Where one turn sends some rows of the set: a few examples, then the rows asked:
k210: [ 13 -16  -5  -6  -2  -9   1  11  26  -8   1  14 -38 -26 -11  -6   5  -7
 -19  -6 -14  -6   0  -2 -16 -39  25   2 -13 -27  38  -1  17]
k376: [-18 -18  45   8 -13 -10  -6  -2  -8  15 -13   0 -36 -12   3 -19   2  -3
 -12   0 -21   9   8   5 -36   5  18  35 -20  11  -7  -6   3]
k883: [-27  16 -24  -1 -21   6 -32  -4   0  -3  -5  -3  21  -2   8 -35   3   3
  41   8  33  -4  -8  24 -10   4  13   9  10  -1 -22  -9   0]
k37: [  3 -10  26  19   3 -21 -53  -2 -12   2 -11 -15  -9  -3 -21  -9   2   1
  -9  -7  19  -3  16  15   4 -15  16  40  21  -4   5  34  -1]
k979: [ -3  33 -14   0  15  44  -6  -3  -6 -10  -7 -27 -30 -15   5   0 -17  21
  22  17  14 -20 -17  -4  -3   0  26 -25  22 -20 -17  18 -12]
k501: [-13   5 -39 -36   7 -17  -2  15  17   7   6  15 -29   9 -15 -14   5  -9
  -8  11  13   6   0  21 -24 -12  20 -16  32  -8 -47  32  -1]
k582: [ 26 -12  -7  20  29  17 -11   7 -12  -7   0   1  12 -10 -27 -35   0  27
   6  30  20   7  -7  20   0 -38  24 -42 -11   6  -3   7  15]
k652: [ 26  29 -45   8   5 -20 -19 -12 -17   1 -20   2  -9  -4  -5 -24  22  -3
  -7  -5  19 -24   6  26  -9  -1  29 -36 -23  10 -19   8  19]
k775: [ -4  13  17  12  20 -37 -40   6   9 -14  19   7   6  -4 -21 -15  22  -4
 -12  -4   8  -3   5  13   4 -27  13 -40 -42   2   0  12 -10]
k569: [ 12 -25   8  -3  43   5   5  12 -33  -5 -14 -15   0  14   9   0  10   9
 -17 -10 -14  20 -36  32   5  -8   2  -3 -13  14 -31  47   2]
k682: [ 20   7  -8   5  10 -26 -16  -3   3 -13   4  -1  -3   9   2   0  10  -3
 -52  12  25   1  35  30 -50 -15  15 -19  -9 -10   1  -2  -1]
k643: [-21   3  35  23  21  -6   5  15 -14 -14  -6  -1  -1 -16   5  -5 -14 -17
  17  -3 -47  26  24  28  15 -12   9   9 -11  19 -17  15  -6]
k248: [-14  -5   8  -9  -9   4 -39  -1  -3  -4   9  -1 -16 -10   3 -11  11   0
  -2   2 -64  -9  28  23  -6   1   3  -1  25  23 -14 -13   4]
k347: [ -1 -16   2  13  34  15 -23 -26 -20  17 -43  -6  -7 -12 -19  -9  -8 -15
   6  13 -11  24 -21  59  -4 -19  -1  -9  -2   6   3  34   1]
k744: [  5  26 -17  -7  20  12  -1  27  -2  -9  14   2 -40 -23   0   4   7  44
   1   1 -25  -8 -12  -4 -12   9 -11 -28  18  26   5  14  -2]
k695: [ 45 -23 -12   5   7   4  -6   0   6 -42 -17  17 -22   8 -28   1 -25 -16
  -2 -12  22  10  13   9  -4 -36   6  13   0  -3  11   8   2]
k869: [ -9 -14  24  16  28   4 -13   8 -14  -6   7 -17 -49  30  19   1 -20  -3
  27  -4 -17 -17   2  23  14  -2  17  34   6   1 -11   7  15]
k755: [  9 -14  16  10  16  -9 -18 -30  21 -16   0 -30   9   8   0 -32 -19 -20
 -39  23  10 -17 -19   6 -14 -19  22  20  -9 -10   6  21   6]
k629: [ 25  -7  11  -6   3 -27  17  -7  -2  -6  -7  -2  -6   2  -8 -18 -11  -7
  44   4 -18  -3   1  25 -33   7   7 -19 -39 -12  -9 -30  -5]
k293: [-12 -10   9  31  11  14  -9   1  15   2 -14 -13 -10   0  11 -27 -14 -26
 -25  25 -21 -29 -30 -19  -5 -14  20 -16   7  23  -6  37  12]
k901: [ -2   8  -2   7 -29 -24 -41  -2   4 -10  21   2 -24   6  -4  11  -2  -3
 -11   6 -12   1  -9  16 -46  29  12  -6 -43   5 -11  -2 -11]
k192: [ -1  11 -23 -24  37  16  -5   4  -2   6 -14  23  16  -7  14  -7 -30  19
 -11  32   4  -6 -21   4 -27   0  -3 -21  30 -21  -2  -8  -5]
k440: [ 27  -7 -17  -7  -2 -14 -30   7 -20  -3  15 -19 -22   4  12 -21  12  20
 -33  14   6  -7  23  21   2  11 -11 -27 -13  25 -20 -10 -29]
k17: [ -3   6  14   6   8  35 -27   6  -3 -13  12   0   6 -20 -16  -4  19  -9
  32  15  47  10 -22  14 -32  -7  31  10   6  16  11  12  -7]
k360: [  8  -3 -24   5  46   6  12   1   0  -6   7  -3 -11 -16 -18 -16 -12   3
  48   6  24   3 -16  16 -14   5  19 -10 -36 -30 -20  -7   0]
k121: [-20  25 -13 -28  14  -7 -32  10 -33  -5  -2  17 -20  -6   8  31  -7 -12
 -16 -28  37   5  -3  12 -14  12  13  -9  -5   5 -21  16  21]
k204: [ -3  22 -25 -27  26   4 -14 -11   6   7 -26  15 -27 -12  -4 -16  -8  10
 -18   5   0  -7 -23   2  -3  30  35 -32   3  29 -41  13  -7]
k698: [  0  -7 -18 -13   0 -21 -18   6   0   2  25  -1  -2 -16  15 -16 -20   8
  13   4 -25  12  14  28 -32  -8  18   5 -56   0   8  45  -7]
k884: [  0  -6  -5 -15  -6  24   5  30 -13 -41 -12  -5  -1  -4  14  14 -14 -11
   7   5 -19  13 -38 -10  -3  15   2 -35  20  -6  -6  22   7]
k552: [ 26  10   3  -2  12  14   3  19   7  -8  -1  -4 -25  14  24  -7  -5 -43
   3  10 -49  10  -7  -4   8  18   1  -2  -7  24   0  -4  26]
k349: [-13 -12   5 -19  17  33  12   9 -20 -17 -17  29  -9   6  -6  18   2   4
  26   9  -1   5   7  35  -6 -11 -12   5  14 -20  33  11  -3]
k479: [-38  13   7   0  24   6  -5   5  -6  -4   5  31   1   5  -1  19 -10 -37
 -11 -37   4  18 -16  38   7  -4  12   4  14  -8   0  24  15]
k421: [ 27   6  20 -12 -10  20   7 -19  13  18  29 -12  -8   5  38  -3   4  -9
  13   9 -13  10 -19  -4  24 -18   6   1  10   5 -23  26  12]

k652 moves to k884
k582 moves to k349
k698 moves to k501
Now find these:
k17 moves to k347
k204 moves to k552
k755 moves to k360
k744 moves to k248
k569 moves to k210
k192 moves to k869
k629 moves to k121
k979 moves to k643

